(in the rows, 128 means zero)
Where one turn sends some rows of the set: a few examples, then the rows asked:
z_54: [131 135 132 115 152 116  91 111  95 131 138 148 132]
z_63: [122 120 148 125 145 140  94 121 100 133 141 147 152]
z_754: [111 110 167  98 190 115 120 146 126 132 110 161 122]
z_352: [120 109 143 106 168 100 140 102  91 139 114 154 135]
z_410: [ 94 132 152 107 164 141 119 153  92 115 104 173 119]
z_827: [ 97 106 172  87 176 133 136 136 107 123 108 165 130]
z_128: [101 136 152 111 173 133 120 155 109 109 101 173 126]
z_749: [106 119 134 100 151 139 124 112 114 117 104 118 129]
z_532: [136 119 119 117 161 130 103 161  96 141 110 158 132]
z_993: [ 99 107 176  88 178 133 131 131 105 120 110 165 135]
z_672: [131 121 119 121 150 128 100 128 107 141 142 140 128]
z_539: [109 104 167  94 164 121 135 151 103 105  99 147 129]
z_602: [ 99  97 167  86 162 136 120 128  86 121 102 163 141]
z_595: [112 138 115 113 157 117 102 125  91 150 132 144 141]
z_929: [113 116 135 119 133 147 106 136 100 147 138 146 133]
z_469: [115 110 181  99 193 118 105 127 106 125 118 162 134]
z_566: [121 109 137 106 168  98 146 111 101 142 111 153 130]
z_939: [101 106 163  92 176 127 124 147 105 145 112 160 106]
z_693: [ 98 134 161 108 168 140 109 141  83 109 108 174 129]
z_323: [135 117 125 116 159 135  96 150  78 140 115 159 135]
z_334: [ 97 106 174  87 176 135 133 133 103 122 110 165 132]
z_936: [134 122 122 123 154 124  98 126 111 138 142 140 134]
z_859: [109 121 136 102 155 136 123 110 120 112 104 119 135]
z_459: [118 120 129 123 141 138 115 148 129 142 130 145 135]
z_661: [144 122 125 120 170 124  97 155 101 131 111 158 145]
z_186: [112 106 173  96 168 120 128 143 100  99 102 148 137]
z_701: [119 109 140 105 165 101 144 107  91 143 113 153 129]
z_384: [110 122 140 102 156 137 118 104 113 111 106 120 139]
z_435: [135 139 127 120 158 109  98 123 120 128 131 147 134]
z_535: [122 132 122 112 142 122 102 123  92 144 134 146 115]
z_44: [104 137 161 112 177 133 110 144 100 103 104 175 136]
z_648: [113 139 110 113 158 114 108 133 103 151 128 144 137]
z_22: [118 141 115 115 165 110 104 130 109 144 128 144 146]
z_599: [106 119 138 100 151 141 120 105 106 116 107 119 133]
z_422: [128 124 141 129 152 131 103 134 129 128 134 147 155]
z_950: [133 121 122 122 152 128  97 124 106 140 144 140 132]
z_146: [109 103 173  94 163 125 126 140  87 103 104 148 134]
z_196: [133 122 119 122 152 125 102 130 113 139 142 139 131]
z_775: [127 136 117 115 148 114 109 134 118 141 128 145 116]
z_657: [108 102 171  91 173 126 119 127 105 110 100 164 154]
z_471: [124 111 142 108 171  97 142 105 101 137 112 153 137]
z_988: [141 121 131 119 167 129  90 144  84 131 116 159 147]
z_729: [118 140 120 115 163 113  99 122  99 142 132 144 150]
z_980: [ 99 108 174  89 179 132 134 135 110 120 108 165 134]
z_253: [ 95  97 155  85 160 134 133 144 103 128  96 161 130]
z_912: [105 103 159  90 171 125 131 143 123 116  93 162 143]
z_295: [103 105 175  94 178 129 109 128  85 138 120 162 118]
z_667: [105 102 167  92 158 126 133 148  90 109 102 147 125]

z_754 goes to z_422
z_384 goes to z_352
And these:
z_775 goes to z_912
z_729 goes to z_146
z_672 goes to z_827
z_323 goes to z_410

Where one turn sends some rows of the set: a few examples, then the rows asked:
z_141: [111 133  97 129  89 142 121 145 127 128 129 137 124 115 136 128 121 107
 112 110 113 156 119 136 111 142 143 115 133 136 138 124 112 142]
z_813: [141 133 135 113 170 117 105 156 128 124 121 137 150 110 129 130 128 119
 117 112 147 148 137 135  99 122 106 154 133 132 147 130 135 124]
z_396: [126 129 124 130 119 120 121 121 135 132 121 147 110 155 102 156 139 106
 110 121 123 142 131 127 114 114  89 127 152 140 124 134 142 127]
z_841: [132 115  99 122 106 118 137 108 132 115 113 133 100 115 142 127 117 114
 126 108 132 148 128 116 131 119 165 121 134 139 107 133 131 142]
z_707: [133 114 143 123 138 115 137 118 113 125 101 109 136 100 137 111 126 121
 116 118 121 119 133 132 122 126 149 148 140 110 166 132 133 127]
z_219: [114 146 136 132 127 127 125 144 117 134 107 138 120 127 124 140 123 126
 120 141 130 140  96 116 120 111 122 133 166 127 111 113 157 159]
z_711: [109 119 156 134  83 140 118 142 124 144 130 128 133 131 147 130 129 113
 139 123 164 126 128 139 127 134 143 135 127 140 100 133 124 147]
z_614: [123 141 113 117 100 116 103 114 151 122 106 119 113 126 127 110 139 115
 112 110 120 158 119 121 120 107 151 142 118 127 131 129 125 154]
z_601: [125 123 141 121 143 114 134 120 102 131  98 110 118 136 139  97 131 140
 135 104 134 106 134 133 139 122 140 137 130 134 139 133 123 125]
z_357: [114 110 146 133  99 138 107 132 133 105 105 124 129 114 128 135 126 107
 105 114 144 124 137 150 119 114 148 167 152 133 130 138 148 158]
z_214: [127 127 132 140 111 128 123 107 142 151 135 156 122 133 118 159 143 116
 115 136 132 140 122 123 120 110 106 113 149 117 116 121 126 123]
z_881: [138 141 129 130 133 122 128 163 130 147 102 139 127 124 129 150 122 115
 103 132 130 146 101 111 117 114 119 145 144 128 115 142 168 143]
z_457: [112 130 139 134 157 119 125 110 115 131 125 165 132 111 143 137 111 137
 123 118 131 141 120 138  96 134 123 119 132 118 120 113 109 120]
z_984: [128 105 134 119 133 134 129 132 110 139 128 121 123 126 138 126 123 124
 117 112 119 101 126 126 135 156 129 134 132 128 159 145 109 107]
z_412: [ 95 107 137 135  99 139 119 125 129 116 107 140 116 138 127 129 128 131
 121  93 146 106 130 151 125 113 145 146 134 144 107 132 134 144]
z_164: [134 113 147 122 167 115 138 117 112 124 134 158 131 107 150 140 112 126
 144 117 148 137 126 130 111 128 121 115 135 141 117 112 116 129]
z_890: [113 130 141 134 144 114 146 132 120 124  88 122 128 116 138 108 146 125
 145 111 130 133 133 132 116 126 139 122 106 119 143 146 124 104]
z_254: [120 122 161 124 137 128 121 129 117 114 116 115 122 120 138 128 135 107
 116 128 108 128 124 139 125 143 119 130 129 138 185 139 104 130]
z_781: [141 134 140 133 140 127 136 159 139 149 103 154 124 122 139 151 137 124
 110 117 127 137  90 123 125  92 113 127 117 146 122 130 151 148]
z_180: [141 127 125 128 116 119 126 141 123 131 122 139 128 131 114 150 141  95
 110 126 149 150 140 132 119  93  84 132 139 152 137 123 143 132]
z_646: [120 125 133 136 135 136 143 146 123 130 110 159 122 115 131 147 133 128
 133 121 127 127  90 125 125  97 118 113 144 140 114 105 150 151]
z_981: [140 142 112 116 111 145  92 158 142 125 126 121 111 142 139 122 137 108
 121 111 119 149 122 132 137 137 136 127 147 155 139 144 117 157]
z_708: [103 117 151 149 106 139 126 135 152 125 100 147 123 125 145 141 145 125
 128 104 156 132 129 147 120 111 149 130 105 139 103 154 129 127]
z_680: [126 144 130 120 164 116  91 125 111 118 113 150 119 141 126 123 113 126
 121 114 121 134 128 136 104 143 107 149 146 128 122 128 127 132]
z_634: [129 132 126 128 111 139 129 138 134 135 134 131 103 138 159 138 122 122
 117 111 128 153 120 136 139 132 149 100 142 168 128 139 102 154]
z_853: [134 118 158 143 113 137 109 139 154 112  97 134 125 111 150 149 140 100
 118 124 153 142 136 144 127 115 151 149 130 136 117 168 144 143]
z_105: [154 124 134 135 116 129 122 125 127 146 134 149 126 120 136 153 143 104
 121 139 157 140 134 126 139  93 101 116 144 139 118 119 128 131]
z_38: [117 145 146 121 148 107 103 106 109 134 124 147 129 128 135 123 109 127
 126 130 129 144 120 128  98 141 116 139 135 116 117 111 116 137]
z_920: [146 129 127 107 165 112 100 139 128 129 121 143 134 128 123 129 120 113
 126 111 127 137 130 120  98 147 107 159 132 122 126 140 140 120]
z_533: [151 125 157 124 181 120 121 131 128 134 129 151 133 114 159 142 122 134
 126 117 155 141 130 136 122 117 120 123 134 147 127 130 114 129]
z_873: [145 129 161 132 155 113 127 115 127 118  86 117 113 118 151 119 139 113
 134 127 115 133 132 131 133 130 145 132 129 123 150 161 129 126]
z_788: [112 137 151 127 126 126 122 141 106 147 120 111 129 132 147 112 137 128
 129 130 145 127 129 127 134 145 126 125 114 128 151 141  96 108]
z_345: [121 105 164 129 103 140 115 142 153 114 116 134 124 133 130 150 137  90
 121 107 117 130 122 150 112 137 127 147 124 153 139 152 139 159]
z_411: [126 124 142 131 140 131 129 146 104 109 111 121 119 114 147 126 136  99
 148 135 133 136 137 129 132 154 124 117 130 137 154 151 112 107]
z_896: [117 102 148 128  85 142 114 131 142 146 130 133 132 134 132 144 122 110
 112 109 129 112 120 138 117 148 144 154 134 128 117 146 135 147]
z_113: [146 113 101 108 125 125 125 138 161 110 113 120 111 118 127 126 144 111
 132  96 134 148 131 113 132 111 154 135 133 145 126 147 143 138]
z_20: [114 111 159 136 101 142 129 156 133 108 115 134 128 120 142 141 140  89
 153 118 154 141 134 148 118 129 129 128 121 161 118 141 134 149]
z_999: [126 123 113 122 110 144 132 168 153 134 138 122 136 108 141 139 139 112
 118 107 137 164 126 131 119 127 147 113 138 150 152 139 118 137]
z_341: [121 127 134 118 116 113 139 120 155 123 117 113 116 118 141 126 140 127
 118 108 148 166 125 124 126  90 158 120 122 153 136 127 120 156]
z_264: [144 126 160 110 177 110 118 141 138 132 127 139 142 121 139 135 134 124
 126 109 145 146 127 133 106 113 104 138 115 150 145 126 122 135]

z_164 goes to z_457
z_708 goes to z_711
z_634 goes to z_841
And these:
z_219 goes to z_396
z_254 goes to z_873

